[  4.0  -7.1  49.7 -10.7 -28.5   4.8  17.9  17.4   5.0  24.5 -20.6  42.3
   2.6  -1.7 -21.5  19.0 -31.3 -14.6   7.2 -25.2   9.6  -2.4  19.4   0.2
 -32.1  19.9   8.9  12.4  39.4  28.4 -17.4   2.1   4.4 -16.7 -13.3   5.4
 -28.5 -45.4  -3.4 -48.9   3.8 -64.0   6.6  23.2] = S
[  6.4  23.5  -7.4   8.9 -39.9   2.8 -24.4  25.8 -17.5 -48.5  44.3 -35.7
   1.8 -14.4  34.5 -26.2   9.7  51.3  -4.1  47.4   2.1  49.2  15.8  -8.1
  22.3  -3.3  56.2   2.5   7.5  41.0 -22.1  22.7  34.8 -16.7 -13.3   5.4
 -28.5 -45.4  -3.4 -48.9 -28.3 -64.0  -7.4  23.2] = C
[  6.4  23.5  -7.4   8.9 -39.9   2.8 -24.4  25.8 -17.5 -48.5  44.3 -35.7
   1.8 -14.4  34.5 -26.2   9.7  51.3  -4.1  47.4   2.1  49.2  15.8  -8.1
  22.3  -3.3  56.2   2.5   7.5  41.0 -22.1  22.7  34.8  26.9 -12.5 -91.3
  -8.9  29.2  13.2 -43.9 -41.1 -18.6 -45.0 -38.9] = N
diff S: [  4.0  -7.1  49.7 -10.7 -28.5   4.8  17.9  17.4   5.0  24.5 -20.6  42.3
   2.6  -1.7 -21.5  19.0 -31.3 -14.6   7.2 -25.1   9.6  -2.4  19.4   0.2
 -32.1  19.9   8.9  12.4  39.4  28.4 -17.4   2.1   4.4 -16.7 -13.3   5.4
 -28.5 -45.4  -3.4 -48.9   3.8 -64.0   6.6  23.2] => 20, [-25.2]
Table of tags by key:
[-43.9] -> K594
[22.8] -> K363
[22.7] -> K756
[-44.0] -> K731
[-49.0] -> K25
[-48.9] -> K41
join C 40:  => K41
diff S: [  4.0  -7.1  49.7 -10.7 -28.5   4.8  17.9  17.4   5.0  24.5 -20.6  42.3
   2.6  -1.7 -21.5  19.0 -31.3 -14.6   7.2 -25.3   9.6  -2.4  19.4   0.2
 -32.1  19.9   8.9  12.4  39.4  28.4 -17.4   2.1   4.4 -16.7 -13.3   5.4
 -28.5 -45.4  -3.4 -48.9   3.8 -64.0   6.6  23.2] => 20, [-25.2]
q: [  6.4  23.5  -7.4   8.9 -39.9   2.8 -24.4  25.8 -17.5 -48.5  44.3 -35.7
   1.8 -14.4  34.5 -26.2   9.7  51.3  -4.1  47.4   2.1  49.2  15.8  -8.1
  22.3  -3.3  56.2   2.5   7.5  41.0 -22.1  22.7  34.8 -16.7 -13.3   5.4
 -28.5 -45.4  -3.4 -48.9 -28.3 -64.0  -7.4  23.2] => C
diff S: [  4.1  -7.1  49.7 -10.7 -28.5   4.8  17.9  17.4   5.0  24.5 -20.6  42.3
   2.6  -1.7 -21.5  19.0 -31.3 -14.6   7.2 -25.2   9.6  -2.4  19.4   0.2
 -32.1  19.9   8.9  12.4  39.4  28.4 -17.4   2.1   4.4 -16.7 -13.3   5.4
 -28.5 -45.4  -3.4 -48.9   3.8 -64.0   6.6  23.2] => 1, [4.0]
q: [  4.0  -7.1  49.7 -10.7 -28.5   4.8  17.9  17.4   5.0  24.5 -20.6  42.3
   2.6  -1.7 -21.5  19.0 -31.3 -14.6   7.2 -25.2   9.6  -2.4  19.4   0.2
 -32.1  19.9   8.9  12.4  39.4  28.4 -17.4   2.1   4.4 -16.7 -13.3   5.4
 -28.5 -45.4  -3.4 -48.9   3.8 -64.0   6.6  23.2] => S

[ 36.8  35.2 -71.4  12.8  40.4  41.8  -3.2  36.8 -57.8]  L
[ 10.0  23.7  30.2  35.5  -3.1  29.1   9.7  13.8 -47.9]  B
[ 26.9  17.9 -65.5  41.0  39.3  34.7 -75.1  28.4   9.8]  Z
[10.0 23.7 30.2 35.5 -3.1 29.1  9.7 13.8 44.4]  G
[  9.1 -18.8  36.0  13.4  64.1 -14.0 -15.0  -0.5  33.8]  M
[ 10.0  23.7  30.2  35.5  -3.1 -43.7   9.7  13.8 -47.9]  K
diff Z: [ 26.9  17.9 -65.5  41.0  39.3  34.8 -75.1  28.4   9.8] => 6, [34.7]
key -> tag
[40.4] -> K730
[41.0] -> K95
[-3.0] -> K491
[39.4] -> K637
[39.3] -> K318
[64.1] -> K177
[-3.1] -> K658
join Z 5:  => K318
diff G: [10.1 23.7 30.2 35.5 -3.1 29.1  9.7 13.8 44.4] => 1, [10.0]
q: [10.0 23.7 30.2 35.5 -3.1 29.1  9.7 13.8 44.4] => G
q: [ 36.8  35.2 -71.4  12.8  40.4  41.8  -3.2  36.8 -57.8] => L
diff M: [  9.1 -18.8  36.0  13.4  64.0 -14.0 -15.0  -0.5  33.8] => 5, [64.1]
q: [ 26.9  17.9 -65.5  41.0  39.3  34.7 -75.1  28.4   9.8] => Z

